arr =
[[56 59 48 45 36 50 43 29 50 51 53 48 50 42 50]
 [63 52 51 47 44 50 42 41 51 60 48 50 66 53 57]
 [70 62 58 40 55 68 42 59 39 41 55 51 54 36 67]
 [44 50 53 57 41 46 47 36 51 63 52 56 48 50 60]
 [64 56 53 39 59 63 47 65 42 35 52 46 51 40 54]
 [54 53 39 42 39 43 47 33 55 46 47 41 55 50 32]
 [22 45 46 62 41 37 56 35 54 54 52 53 27 49 42]
 [77 62 49 34 43 59 38 41 47 45 51 43 68 43 52]
 [66 58 57 40 59 66 45 65 40 38 53 49 53 39 62]
 [35 48 41 53 37 37 53 30 56 51 49 46 39 51 33]
 [47 43 53 51 63 53 54 70 46 44 47 51 47 52 53]
 [47 54 56 50 56 59 51 60 42 40 55 53 35 38 60]
 [51 39 42 47 53 41 52 55 55 51 40 43 63 64 34]
 [33 41 48 56 59 46 59 63 49 44 47 51 35 52 43]
 [72 62 45 33 43 57 40 40 48 40 51 40 62 41 44]
 [18 39 47 64 50 38 61 49 52 51 50 54 25 52 42]]
arr[0][0]: 56
arr[:, 10]: [53, 48, 55, 52, 52, 47, 52, 51, 53, 49, 47, 55, 40, 47, 51, 50]
arr[1][7]: 41
arr[:, 1]: [59, 52, 62, 50, 56, 53, 45, 62, 58, 48, 43, 54, 39, 41, 62, 39]
arr[6]: [22, 45, 46, 62, 41, 37, 56, 35, 54, 54, 52, 53, 27, 49, 42]
arr[:, 2]: [48, 51, 58, 53, 53, 39, 46, 49, 57, 41, 53, 56, 42, 48, 45, 47]
arr[4][11]: 46
arr[9]: [35, 48, 41, 53, 37, 37, 53, 30, 56, 51, 49, 46, 39, 51, 33]
arr[15][2]: 47
arr[2]: [70, 62, 58, 40, 55, 68, 42, 59, 39, 41, 55, 51, 54, 36, 67]
arr[15][13]: 52
arr[13][5]: 46
arr[14][9]: 40
arr[14][8]: 48
arr[1][13]: 53
arr[3][14]: 60
arr[10][8]: 46
arr[14][5]: 57
arr[:, 6]: [43, 42, 42, 47, 47, 47, 56, 38, 45, 53, 54, 51, 52, 59, 40, 61]
arr[0][4]: 36
arr[:, 8]: [50, 51, 39, 51, 42, 55, 54, 47, 40, 56, 46, 42, 55, 49, 48, 52]
arr[3][2]: 53
arr[13][12]: 35
arr[15][6]: 61
arr[15][8]: 52
arr[2][4]: 55
arr[:, 4]: [36, 44, 55, 41, 59, 39, 41, 43, 59, 37, 63, 56, 53, 59, 43, 50]
arr[8][0]: 66
arr[:, 3]: [45, 47, 40, 57, 39, 42, 62, 34, 40, 53, 51, 50, 47, 56, 33, 64]
arr[9][13]: 51
arr[9][11]: 46
arr[5][10]: 47
arr[1][8]: 51
arr[15]: [18, 39, 47, 64, 50, 38, 61, 49, 52, 51, 50, 54, 25, 52, 42]
arr[3][3]: 57
arr[10]: [47, 43, 53, 51, 63, 53, 54, 70, 46, 44, 47, 51, 47, 52, 53]
arr[4][2]: 53

A =
array([[5, 5, 7, 6, 3, 8, 6, 7, 5, 3, 2, 4, 7, 6],
       [7, 4, 8, 7, 5, 9, 4, 8, 5, 4, 2, 6, 8, 3],
       [7, 4, 8, 7, 5, 9, 5, 7, 5, 3, 2, 6, 7, 4],
       [7, 4, 8, 7, 5, 9, 5, 7, 5, 3, 2, 6, 7, 4],
       [6, 4, 8, 7, 5, 9, 6, 7, 5, 2, 4, 6, 6, 5],
       [7, 4, 9, 7, 5, 9, 5, 7, 5, 3, 2, 6, 8, 4],
       [7, 4, 8, 6, 5, 9, 5, 7, 5, 3, 2, 6, 7, 4],
       [8, 4, 8, 5, 6, 8, 4, 8, 6, 4, 3, 7, 7, 3]])
A[0, 0]	5
A[7, 5]	8
A[2, 4]	5
A[3, 9]	3
A[5, 3]	7
A[:, 1]	[5, 4, 4, 4, 4, 4, 4, 4]
A[2, 2]	8
A[:, 4]	[3, 5, 5, 5, 5, 5, 5, 6]
A[3, 6]	5
A[:, 12]	[7, 8, 7, 7, 6, 8, 7, 7]
A[7, 0]	8
A[4, 10]	4
A[0]	[5, 5, 7, 6, 3, 8, 6, 7, 5, 3, 2, 4, 7, 6]
A[4, 7]	7
A[:, 9]	[3, 4, 3, 3, 2, 3, 3, 4]
A[3, 13]	4
A[4, 6]	6
A[:, 0]	[5, 7, 7, 7, 6, 7, 7, 8]
A[1, 9]	4
A[2, 7]	7
A[5, 2]	9
A[0, 6]	6
A[:, 6]	[6, 4, 5, 5, 6, 5, 5, 4]
A[7, 2]	8
A[7, 8]	6
A[3, 12]	7
A[7]	[8, 4, 8, 5, 6, 8, 4, 8, 6, 4, 3, 7, 7, 3]
A[3, 5]	9
A[:, 2]	[7, 8, 8, 8, 8, 9, 8, 8]
A[5]	[7, 4, 9, 7, 5, 9, 5, 7, 5, 3, 2, 6, 8, 4]
A[0, 9]	3
A[4]	[6, 4, 8, 7, 5, 9, 6, 7, 5, 2, 4, 6, 6, 5]
A[5, 8]	5
A[1, 11]	6
